Some points, one per row:
  -0.9  -2.7  -0.9  -1.1  -0.3  -0.2   2.2  -1.9
   0.3  -0.3  -0.4  -0.6  -1.1  -0.8  -0.1   1.1
  -0.7  -0.1  -0.7  -1.1  -1.7  -1.1   0.1  -0.1
   0.1   1.6   0.5   0.1  -1.0  -0.9  -1.5   0.7
   0.4   1.0   0.8   1.2   0.3   0.7  -1.3   1.1
  -0.5  -1.0  -0.8  -0.8  -1.1  -0.9   0.9  -1.1
  -1.1  -0.6   0.2   0.4   0.2   0.2   1.1  -0.6
  -0.2   0.1  -0.2  -0.2  -0.3  -0.5   0.2   0.3
  -0.4  -0.1   0.6   0.4   0.0   0.3   1.0   0.1
   0.3   1.5   1.0   1.5   0.3  -0.2  -0.5   1.2
   0.0   1.0   1.6   0.9   0.2  -0.2   0.3   1.2
  -0.1   1.6   0.5  -0.6  -0.2  -0.4  -0.4   0.7
  -0.1   1.6   0.7  -0.3  -1.0  -0.4  -0.4   0.7
   0.1  -0.5  -0.7   0.0   0.5   0.3  -0.1   0.1
  -0.8   1.8   0.1  -1.0  -1.5  -1.6  -1.5  -0.2
   0.4  -3.0  -1.2  -1.2   0.0   0.4   2.4  -1.8
  -1.1  -2.8  -1.2  -1.1  -0.7   0.5   1.5  -1.5
   0.7  -0.7  -0.3  -0.4   1.0   0.7   0.3  -0.8
  -0.6  -0.1  -0.1   0.8   0.3   0.4   0.6  -0.6
   0.0  -1.1  -0.4   0.5   0.5   0.4   0.3  -1.2
Then 10 other points, each followed by its number:
   1.3   0.7   1.1   1.5   1.7   1.0  -1.2   0.4 0
  -0.7   0.8   0.3   0.0  -0.9  -0.7  -0.4   0.7 1
   1.5   4.2   2.0   1.2   0.5   0.1  -2.9   3.1 2
   1.0   0.1   0.9   0.2   0.0   0.0  -0.7   1.1 3
   0.4   1.2   0.4   0.6   0.5   0.0  -1.0   1.1 4
   0.5   1.0  -0.2  -0.5  -0.3  -0.5  -0.5   0.9 5
   0.3   0.0  -0.4  -0.5   0.0   0.1   0.0  -0.3 6
   0.5  -0.6   0.8  -0.1  -0.2  -0.3  -0.3   1.0 7
  -0.5   1.2  -0.2  -1.1  -1.4  -1.4  -0.5  -0.4 8
  -1.5  -1.1  -2.4  -2.4  -2.6  -2.0   0.1  -1.4 9
Which three of these numbered points are nearest to each point below, ignoring the 2 directions in which the first points spread most? Their numbers follow each, nearest first.
   0.6   0.5   0.0  -0.7  -0.4  -0.5  -1.3   0.6 > 2 0 4
  -0.7   1.5   0.0   0.4  -0.8  -0.7  -1.3   0.9 > 9 1 4
  -0.7  -2.0  -0.7  -0.3   0.7   0.7   1.7  -2.1 > 8 1 6
  -1.3  -1.9  -0.9  -1.1  -0.8  -0.5   1.5  -1.0 > 1 8 9
   0.5   2.8   1.4   1.3   0.7  -0.1  -2.3   2.0 > 4 6 0
   1.3   0.3   0.7   1.5   0.1   0.5  -0.2   1.4 > 3 7 5
  -0.6  -0.8  -1.3  -1.8  -1.2  -2.0  -0.9   0.4 > 4 5 7
   0.4   0.1  -1.5  -1.7  -1.2  -1.1   0.2  -0.2 > 5 6 2
   1.1   0.2   1.2   0.9   1.5   0.2  -0.9  -0.4 > 0 6 8
  1.0  0.3  1.2  2.0  0.8  0.7  0.0  1.9 > 7 3 1
  -0.8  -0.4  -0.3  -0.8  -1.2  -0.5   0.8  -0.1 > 1 8 4
   0.3   1.3   0.4   0.8   0.0  -0.5  -0.9   1.4 > 4 5 1
  -0.4  -0.4  -0.4  -0.6  -0.5  -0.7  -1.0   0.1 > 4 9 0
   0.4   0.2   1.6   1.9   1.9   1.5   0.2  -0.2 > 8 1 6
   0.8   0.1   0.2   0.8   1.4   1.1  -0.1  -0.2 > 6 0 4
  -0.6   0.3  -0.3  -0.5  -0.9  -0.9  -0.1  -0.7 > 8 1 9
   0.1   1.3   0.3   0.7   0.0  -0.6  -0.8   1.3 > 4 1 9
   0.5   0.6   1.0   0.7   0.7   0.5  -1.2   0.1 > 0 6 4
   0.9   0.6   0.0   0.3   0.7  -0.1  -0.1  -0.1 > 6 5 4
  -0.4   0.8  -0.4  -0.4  -0.1  -0.5  -0.4  -0.5 > 8 6 9
  -0.3  -1.4   0.0   0.9   0.6   1.0   1.3  -0.8 > 1 8 9
